[144 128 125  99 114 107 129] out 99
[115 139 145 127 109 118 153] out 127
[136 125 134 153 111 145 132] out 153
[134 127 140 120 155 129 136] out 120
[142 143 129 150 112 129 142] out 150
[117 101 129 132 120 149 105] out 132
---
[[135 130 123 127 121 144 129]
 [139 130 126 123 119 152 129]
 [117 129 131 125 136 105 127]] -> 121

[[132 117 136 130 113]
 [128 106 118 126 113]
 [128 117 109 126 128]] -> 136

[[126 137 123 125 123 122]
 [143 125 139 109 139 107]
 [128 130 124 132 124 127]] -> 125

[[113 143 155 156 120 111 118]
 [125 124 124 135 124 127 123]
 [129 128 130 127 132 115 127]] -> 120

[[150 136 144 138 140 113 102]
 [141 136 138 129 128 127 119]
 [134 122 143 121 141 127 117]] -> 140

[[137 103 120 141 101 125]
 [116 131 139 149 122 137]
 [110 102 134 146 129 129]] -> 141

[[149 106 117 125]
 [113 113 112 149]
 [107 129 144 114]] -> 106

[[145 127 128 124]
 [145 127 129 124]
 [134 126 156 127]] -> 127

[[132 143 129 102 124 126 117]
 [125 135 116 128 134 126 124]
 [129 130 124 122 125 128 120]] -> 124
---
[[141 138 136 118 142 126]
 [147 155 135 117 146 121]
 [125 123 135 122 139 127]] -> 141

[[114 129 120 124 124]
 [144 127 135 136 136]
 [134 154 113 141 104]] -> 114

[[137 130 141 129]
 [121 131 121 125]
 [105 116 129 129]] -> 137

[[120 118 142 133 127]
 [105 121 106 132 125]
 [129 111 135 125 126]] -> 120

[[114 118 107 131]
 [146 127 131 140]
 [111 118 105 133]] -> 114

[[127 129 125 126 105]
 [123 130 129 125 105]
 [128 128 137 128 135]] -> 127
---
[[130 127 138 115 131]
 [137 121 130 127 136]
 [109 139 117 144 106]] ⇒ 138

[[126 120 128 130 105 115]
 [129 123 134 123 134 124]
 [139 131 122 120 144 140]] ⇒ 128

[[ 99 116 111 144 125 121 134]
 [110 121 119 152 134 116 124]
 [139 136 135 158 128 123 115]] ⇒ 111

[[128 129 128 128]
 [123 146 156 129]
 [132 118 132 149]] ⇒ 128

[[149 108 124 130 132 119 131]
 [145 146 156 149 140 134 118]
 [143 131 147 157 139 124 114]] ⇒ 124

[[128 126 126 140 121 119 124]
 [117 117 124 113 125 130 133]
 [131 153 120 136 128 126 133]] ⇒ 126

[[148 100 131 129 151 128]
 [131 126 126 132 140 131]
 [142 107 131 120 116 123]] ⇒ 131
---
139,131,133,110,135,150,108
138,131,133,110,135,151,107
139,131,133,110,135,151,112
result: 108, 139

131,132,127,105
126,127,123,103
result: 105, 126

125,106,137,99 result: 99, 125

119,142,132,123,112,142,139
117,129,139,122,103,157,134
result: 139, 117

121,145,129,100 result: 100, 121

131,125,105,110,123 result: 123, 131
---
[148 142 110  98 119 100 151] yields 148, 151
[127 104 130 145 135] yields 127, 135
[122 133 124 141 145 128  98] yields 122, 98
[138 106 143 126] yields 138, 126
[133 138 129 140 137 103] yields 133, 103
[140 153 148 129] yields 140, 129
[121 137 149 148 142 129 152] yields 121, 152
[112 118 139 122 135 105] yields 112, 105
[131 126 116 107] yields 131, 107
---
[[114 132 134 109 115 140 130]
 [123 135 150 147 124 118 143]
 [137 125 136 116 105 106 137]] --> 150

[[125 126 133 118 129 130]
 [110 116 124 102 123 116]
 [131 104 151 132 135 153]] --> 124

[[130 150 136 120 101 127 145]
 [129 155 111 140 106 111 142]
 [149 122 124 120 121 142 117]] --> 111

[[117 129 136 121 127 132 121]
 [133 119 148 130 127 137 128]
 [110 118 152 129 128 139 112]] --> 148

[[128 144 135 120 130 120 129]
 [112 133 150 123 133 128 151]
 [153 146 143 122 113 121 135]] --> 150

[[111 117 111 158]
 [128 135 133 145]
 [119 120 115 145]] --> 133

[[132 130 118 117 142 102 130]
 [155 110 121 123 112 116 157]
 [127 120 144 143 113 147 129]] --> 121
---
[[129 132 127 156 139 125]
 [147 135 130 131 145 150]
 [130 149 128 116 124 129]] 125

[[130 129 127 131]
 [132 130 134 125]
 [114 129 152 117]] 131

[[133 134 121 127 134 148 130]
 [124 130 121 126 124 130 124]
 [149 128 134 129 124 137 130]] 130

[[128 136 111 143 115]
 [102 137 131 115 151]
 [139 130 119 142 146]] 115

[[152 150 109 143 127 117]
 [109 158 139 133 138  99]
 [144 121 141 116 120 145]] 117

[[139 135 127 123 138 115 106]
 [130 130 129 124 134 134 124]
 [128 136 132 119 133 133 126]] 106

[[143 100 149 156 119 148]
 [131 113 137 141 125 135]
 [142 102 147 156 119 146]] 148

[[132 129 158 123 154 125]
 [111 123 125 143 118 128]
 [121 138 138 131 121 134]] 125

[[124 107 129 130 117 127 132]
 [116 118 139 121 116 133 137]
 [126 126 128 122 118 140 127]] 132
---
[[126 141 119 127 119 143]
 [157 112 114 138 158 143]
 [136 117 125 128 139 125]] Answer: 128

[[108 136 133 126]
 [130 129 128 121]
 [143 112 105 129]] Answer: 112

[[139 106 117 147 107 112 116]
 [132 123 132 124 118 125 145]
 [138 130 117 110 111 115 152]] Answer: 111

[[143 122 107 118 127 133 128]
 [144 136 144 144 133 142 122]
 [146 129 127 138 118 112 135]] Answer: 118

[[137 136 113 149]
 [128 127 126 127]
 [133 130 113 139]] Answer: 130

[[117 132 144 152 137 120]
 [142 113 119 113 128 122]
 [113 140 148 156 135 121]] Answer: 156

[[142 128 114 143 154 118]
 [137 125 120 130 131 122]
 [134 137 132 145 134 135]] Answer: 145

[[123 154 145 132 107 144 117]
 [133 118 120 131 129 133 142]
 [134 120 126 133 131 133 141]] Answer: 131
---
[[151 130 112 145 124 155]
 [124 123 130 152 120 125]
 [107 138 133 132 123 113]] result: 155

[[149 132 138 129 119 126]
 [132 150 121 125 143 123]
 [148 127 141 129 116 127]] result: 126

[[117 139 139 143]
 [121 109 123 111]
 [104 126 131 126]] result: 143

[[102 143 138 138 109]
 [121 143 125 131 117]
 [119 137 131 133 125]] result: 109

[[111 134 128 132 135 131]
 [143 141 126 144 157 119]
 [127 127 128 127 126 129]] result: 131

[[153 122 120 119 152 120]
 [149 124 122 122 148 124]
 [133 136 139 139 132 137]] result: 120

[[119 132 130 133 122]
 [154 107 112 142 142]
 [142 121 121 143 124]] result: 122

[[118 107 127 147 139]
 [104 108 142 153 129]
 [103 100 141 152 119]] result: 139

[[127 133 149 120]
 [122 143 116 124]
 [111 153 115 109]] result: 120
---
[[151 131 118 126]
 [135 125 147 140]] --> 126

[148 147 143 155] --> 148

[102 112 133 123] --> 123

[142  98 151 108 126] --> 126

[155 144 152 132] --> 152

[130 127 133 126 155 129] --> 129
---
[115 110 119 110 112 155 133] | 110

[[133 116 144 103]
 [139 138 103 135]] | 103

[[154 137 143 135 134]
 [138 121 108 114 141]
 [106 130 117 129 122]] | 135

[120 133 154 134 128 125 132] | 134

[[133 120 123 122 128]
 [139 107 122 107 112]
 [134 123 124 123 130]] | 122

[[137 143 118 137]
 [105 142 139 134]] | 137

[[128 130 127 134 125 118]
 [129 126 123 144 123 112]
 [130 139 134 103 138 123]] | 134
---
Input: [134 146 154 117 136 134 125]
Output: 134
Input: [143 137 134 157 122 127 145]
Output: 127
Input: [119 158 139 150 113 130 129]
Output: 130
Input: [154 134 141 117 127 139]
Output: 127
Input: [123 155 109 144 118 138]
Output: 118
Input: [127 102 147 117 136]
Output: 117
Input: [154 120 136 117]
Output: 136
---
((115, 116, 147, 156), (134, 113, 120, 135)) -> 115, 135
((100, 136, 139, 127), (118, 138, 130, 125), (129, 129, 129, 130)) -> 100, 130
(121, 112, 134, 153) -> 121, 153
(101, 150, 124, 138, 136) -> 101, 136
(145, 108, 152, 139, 109, 107) -> 145, 107
(146, 122, 133, 131, 101, 137) -> 146, 137
(147, 122, 151, 147, 144, 135) -> 147, 135
(106, 115, 144, 151, 110, 116) -> 106, 116
---
[[129, 135, 110, 120, 136, 128], [130, 131, 136, 157, 125, 122]] ==> 110
[135, 128, 139, 149, 104, 130] ==> 139
[114, 101, 125, 149, 127, 117] ==> 125
[[102, 153, 105, 138, 148], [129, 127, 127, 127, 125], [126, 151, 152, 125, 124]] ==> 105
[[119, 128, 117, 146, 129, 147], [120, 128, 115, 147, 128, 151], [118, 129, 119, 146, 131, 145]] ==> 117
[[131, 126, 137, 136, 131, 140], [149, 151, 118, 142, 152, 140], [130, 125, 121, 137, 131, 142]] ==> 137
---
115  119  104  143  134
123  122  126  124  127
119  123  116  144  128
yields 124

134  139  113  130
138  131  100  121
130  120  136  135
yields 100

107  132  123  127
126  134  127  123
131  119  122  125
yields 127

106  153  144  144  146  146
108  149  114  116  113  114
109  152  109  109  112  111
yields 113

128  122  131  123  118  131
118  139  123  151  111  134
116  133  133  125  128  124
yields 111

115  119  134  116  118  127
128  122  145  128  101  142
124  120  143  128  103  141
yields 101
